A: a few groups of rows, each row roughly a mix of its group's hidden directions:
A (117 x 11):
[[  3  16  -1   4  -7 -15   0  27  -7 -12  12]
 [ 13  13 -10   2  -4  -5  21  13 -21 -12  -5]
 [-22  -2  -6  -6   1  -2 -13 -15  26   1  -7]
 [-16  -4   3  22  -6 -20   8  -4   1   5 -20]
 [ -2   5   4  -5 -15 -13   1  27  -2 -22   3]
 [ 16  17  -5 -10  21   7  17   0 -13   1   8]
 [-11 -26   3   9 -14  -2   1   8   9  -2 -21]
 [ -1  11  -3  -3  -6   2  30  -3 -19  12  -9]
 [ 19  15  -5 -11  17   6  19   0 -15   1   9]
 [ -7  17 -10 -17 -17  17  -2   2  -5   5  18]
 [  9  -3  -1   3  21  15 -23   9   1  -7  16]
 [  8 -28  -1  11  -5   3  -4  -2  15  -4 -20]
 [  4  -5  -1 -22   5  23 -12  13   3  -3  16]
 [-10 -10   3   0 -20 -13  -4 -12  20  -6 -18]
 [  5  -9  -6  13  20   8  -1 -25  -7  14  -6]
 [ 23   8   7   9  12 -10   6   4 -18  -9  16]
 [  8  -5  -7  11  20  10   1 -23  -8  17  -2]
 [ 19 -12  -7   0  18  10   5 -20  -7  14   7]
 [-14 -16   6  11 -25  -8 -16   6   8  -3  -2]
 [ 12 -11   7  12  25 -13  10  -2   1  -4 -17]
 [ 21 -10 -12 -14   6  27  -3  -1   5  -1  -2]
 [  9  -5  -6  12  21   9   1 -23  -9  17  -2]
 [-11  -8   3  20  -5 -16  12  -8   1   7 -24]
 [ -3  -2   5   2 -24 -15  20  -7  -1   1 -20]
 [ -4   8   5 -11 -19 -10   4  26   2 -18   3]
 [  7  -5  -2   0  21  17 -25   6   3  -7  14]
 [ -5   7   0  -2 -18 -13  28  -5  -8   9 -13]
 [  9  29  -1  -1   2 -12   6 -12 -12  -2  17]
 [ -6  26   1 -15   8   4   3   0 -15   7  19]
 [ 27 -12 -12   1  13  -2   6  -5 -15  -1  13]
 [  1  15  -7  -6   9   9  23   3 -20  15   6]
 [-22  11  -3  -1 -18   0 -23   2   9   2  12]
 [ 15  11  -7 -10  15  10  23   9 -15  -1   3]
 [ -4   5   6   0 -11 -16 -10  27   3 -16  12]
 [  0 -12   1  21  -9 -19  10  -9   6  -1 -22]
 [ -6  13   7  15 -10 -30   9 -10  -3  -1   0]
 [  3  13  -7  -3  23  13   2   9 -14   9  21]
 [  7  -6  -1   2  19  15 -26   6   7  -9  12]
 [  1 -26  11  19  -1 -12  -3   2   6  -6 -17]
 [ 14   4  12  19  13  -8 -16  -4  -8 -13  14]
 [ -6  20   2 -15   6   6 -11   9  -7   0  26]
 [ 18   0  -1  -7  25   8  18 -13  -5   3  -9]
 [ 16 -21  -6 -14   4  25  -2   4   6  -3  -5]
 [ 17 -11  -6 -18   3  15  18 -17  -2   7   0]
 [  5  -4  -2   1  21  15 -25   6   4  -7  15]
 [ -9   2   9 -11 -10  -5 -16  13  21   4  20]
 [-27  -8   1  14   5   2   0   7  -3  13 -21]
 [  7 -23  11  20   5 -15   1   5   1  -8 -15]
 [ 26 -19  -9  -8   9   3  12  -8 -13  -5   6]
 [ 12 -12  -3  -7  11  17  13 -24  -6  10  -9]
 [  2  13  -8  -4  23  14   2   7 -12  10  19]
 [ 22 -11  -1   4 -10  -6 -13   1  16 -20  10]
 [ -6 -12   1   0  10  15  -1 -28   7  15 -12]
 [-21   9   0  -6  12  13   9   0 -15  21  -8]
 [ 14 -15  -9 -20  -1  14  16 -18   3   5  -1]
 [ -9   2   1  -3 -21 -12  22 -10   0   6 -19]
 [-17 -15   6  12 -20  -9 -18   3  13  -2  -7]
 [ 12  -8  -5 -19   8  28  -9   8   2  -2   9]
 [ 16  -2 -11  -1  12  13  14 -21  -8  16  -1]
 [ -8  10   4  21  -5 -25  11 -12  -4   3 -11]
 [-16  -5  -1  -4 -17  -9   4 -16  16   0 -22]
 [ -5  26 -11 -21  -1   7   2  -5  -1  10  16]
 [-13  11   9  -6 -20  -8   2  23   4 -16  -6]
 [  9  -3  -2   0  21  15 -22   9   0  -5  18]
 [ -6   3   2  22  -6 -24  13 -11  -2   2 -16]
 [-11   4   1 -12  15  25 -15  10  -4   8  10]
 [ 12 -10  -7  -1  12  15  12 -25  -7  10  -9]
 [  0  -8  -2   1  12  17   6 -27  -1  14 -15]
 [ -6 -13   5   3 -15 -11 -14  -8  22 -11 -15]
 [ 14  20  -6 -14  15  12  12  -6 -12   3  12]
 [ 14  15  -2 -17   2   7  -9   3  -2  -8  27]
 [  5   4  -1 -21   8  22 -12   9  -1  -2  20]
 [-15   1   0  -3 -21 -17  15 -12   8   5 -16]
 [  4   2  -7  18  17   7   7 -19 -16   9 -15]
 [ 21   1   9  13  -2   0  13  14 -24  -5   3]
 [ -3  -8   5   1 -23  -8  12 -10   5  -4 -26]
 [-12  25   5  12   3 -20   7  -8 -14   5   5]
 [  5  25  -5  -8   0  12  -4   4 -13  -2  25]
 [  3   7   4  -6 -22   1 -15 -14  -5   3  25]
 [-12   4  -3  19  12   7  -5 -21  -1  15 -16]
 [ 13 -28  11  15  -6  -6   8   4  -5  -8 -13]
 [  1 -12  -4 -14   1  19  10 -20   6  10 -18]
 [ -6 -12   3  23  -6 -17   8  -8   4   1 -23]
 [-18   9   0  -8  13  14  12  -1 -16  20  -8]
 [-11 -12   2  -2 -14  -9 -11 -12  23  -7 -17]
 [-15  12 -14 -23  -5  14   6  -4   8  14  -3]
 [  6  -7   2  20 -13 -26   7  -7   7  -9 -12]
 [-11 -10   3   1 -16 -11  -9 -11  23  -7 -16]
 [-28  15   9   6  -9   1 -10   1  15   7 -11]
 [ 14   7  -2  -1  19  13   0  14 -17   3  20]
 [ -5   2   8 -13 -15  -8 -10  21  14  -7  17]
 [ -5 -22   6  14   6 -10   0   2  11  -3 -25]
 [  6  27  -1   4  -2 -20   9 -12 -10  -2  12]
 [ 18  10   0   3  29  -2  15   5 -11  -5   0]
 [ 20  -6   0  -3  20   3  25  -2  -9  -1 -11]
 [  2 -16  -3  -2  14   4  19   0   5   3 -28]
 [-23  15  -3  20   2  -1  -8  -9   6  11 -15]
 [-10  17   4  17  -5 -26   9 -11  -7   5  -4]
 [ 12 -14  -4 -20   4  26  -8   9   6  -3   7]
 [ -7 -25   7  13 -17 -12  -2  11   6  -4 -14]
 [  0   2  -1  18  -4 -19  18 -15  -5   5 -20]
 [ -8 -22   5  10   4 -11  -1  -3  15   1 -25]
 [  1  -6   2 -15   5  19 -19  16   5  -7  18]
 [-14   1   5  23  -5 -23   8  -7  -2   3 -16]
 [ 13  -4  12  20  -6  -7 -11   9 -14 -15  16]
 [ 12   0   0   2  20  10 -18  13  -4  -4  22]
 [  7 -18   7   6  -7   0 -23  -1  16 -17 -10]
 [ -1   4  -4  15  17  11   3 -22  -8  17 -13]
 [  3  -9   2   1   9   0 -31   5  15  -9  14]
 [  5   7  -4   0  24  12 -10  10  -8   3  24]
 [  7 -13   6   5   4  -3 -30   6  14 -13  10]
 [ 13   5  -3 -15  -2   7 -15  10   6 -14  25]
 [ 13  -3  -6 -20   7  25 -10   8   2  -3  14]
 [  3  15  -6  -6  12   9  19   5 -22  14  11]
 [ -6   5  -1  22   8 -16 -23   9   1   2  15]
 [ 27 -12  -9  -4  14   3   8  -7 -12   4  15]
 [ 13  -7  -5 -15   2  18 -16  12   8 -11  16]]
the one row of each list that fits no group (the others fit one group, some only roughly):
- Z_785: [  2 -12   9   7 -23 -20  -4  -3  14  -9 -13]
- Z_62: [ 12   0  -7   1  13  15  15 -22 -10  15  -7]
- Z_497: [-21  17   7   6 -11 -11 -12  19   9  -6   2]
- Z_674: [ -6  10   8   7  -8 -16  -8  27  -3 -16   4]
- Z_594: [-21  10   2  19   1 -18  11  -6 -10  10 -12]
- Z_408: [  9 -11  -8 -15   3  16  10 -24   5  14  -1]
- Z_968: [  3 -13   4   4   5   7 -30   0  16 -16  -3]
- Z_908: [-23  -8  -1   6 -22  -6 -14  11  12   0  -5]
- Z_276: [ -2  30   1   2   3 -18   4 -17   1  -2   9]
- Z_78: [-3 31 -9 -6  8  6 -9 -1 -4  0 21]
- Z_939: [ 17  -5   2 -14  -8  -7   8  20  -8 -19  12]
- Z_165: [-18  18 -13 -19 -10  10  -4  -3   7  11   9]
- Z_123: [ 23 -13 -11 -12  10  10  11 -15  -6   8   9]

Z_276
- Z_803: [  7   9 -11  -4   5   9  20   9 -29  -2   2]
- Z_648: [  6   9  -5   0  22  19   4   7 -19   7  14]
- Z_677: [ 12   6  -3   2  22  12 -10  13 -11  -1  22]
- Z_928: [ 11 -13  -6  -3  13  14   5 -26   1  17   1]
- Z_738: [ -9   0  -1   4   6  16   5 -25   3  15 -20]
- Z_710: [  3   9  -8  -5  24  24   0   5 -13   5  12]
- Z_994: [-13   0   5  20 -11 -27   8  -3   1  -1 -12]
- Z_364: [ -5 -27   7  11  -5  -8   2   0  10   1 -24]
- Z_507: [  9   5  -2   1  21  12 -10  15 -10   1  23]
- Z_734: [-10  -7   4   2 -22 -13   4 -11  13  -5 -23]

Z_803
- Z_523: [ -2 -12   1   0   8   8 -30  -1  19 -12   2]
- Z_429: [-19  22   3  18  -7 -14 -11  11   5   0  -2]
- Z_456: [  6 -10  -5 -18  -7  17  18 -19   4   5 -12]
- Z_654: [  4   0  -4  -1  24  18 -19   8   1  -3  18]
- Z_302: [ 13  12  -1   2   9   4  19  10 -24  10  13]
- Z_635: [-24   1  13   0 -14  -5 -11  11  12 -12 -12]
- Z_675: [ 20  -2  -2  -9  -4  -8  11  20 -14 -18  11]
- Z_689: [ 24 -13  -9 -10  11   8  11 -16  -6   7  10]
- Z_164: [ 14  -2  15  28   3 -12   0 -11 -12  -4   7]
- Z_581: [-17  -8  -1  -4 -12  -6  -7 -16  22  -3 -18]
- Z_335: [  3  -7   9   6 -25 -25  -2   2  11  -9  -8]
- Z_966: [  0   8  -9  -5  26  25  -2   0 -10   5   8]

Z_164
- Z_820: [ 21   0  -5 -18   4  15 -12   2   6 -10  20]
- Z_108: [-11   4  -4  -8  21  22  -8   4  -4  15  15]
- Z_350: [-10  13  -2  -2 -12 -16  26  -5  -8  14  -6]
- Z_691: [ 15  -1  -2 -18   6  18 -12   9   1 -10  21]
- Z_503: [ 21  -8 -10  -3  14  10  15 -18 -13   7  -1]
- Z_726: [  9   2  -3 -19  10  25 -12   8  -1  -1  17]
- Z_704: [  0  -9   9   5 -26 -21   6  -4   5  -6 -15]
- Z_449: [ 21  -4  -6 -16   2  21 -11   3   6 -10  13]
- Z_96: [ 18  10  -6 -20   3  13  -5   5  -3  -6  23]
- Z_303: [-23   6  13   0 -16  -7  -8  15  10 -11 -10]

Z_108
- Z_311: [  2 -22   5   8   5 -13  -6  12  17 -11 -18]
- Z_371: [-18  18   2  13 -11 -16 -10  17   6  -7  -1]
- Z_851: [ 25  -6 -12   1  16   5  12 -13 -13   8   6]
- Z_653: [ -9  -2  -1   5   8  16   3 -27   2  14 -18]
- Z_714: [  2 -14   6   5  -1  -5 -29   1  19 -14   3]
- Z_683: [-21  18   5  13  -9 -12 -12  17   6  -2   0]
- Z_925: [-27   4   2   0  -6   6  -7 -12  19  11 -13]
- Z_938: [-21  -1   6  18  -1 -13   9  -6  -4  12 -20]
- Z_401: [  1  15  -8  -7  18  14   9   4 -18  11  15]
- Z_199: [ 12  23  -4 -11  21   9   8  -8  -9   2  11]
- Z_403: [-10  -2  -2  -1   8  16  -4 -25  12  20  -7]

Z_311
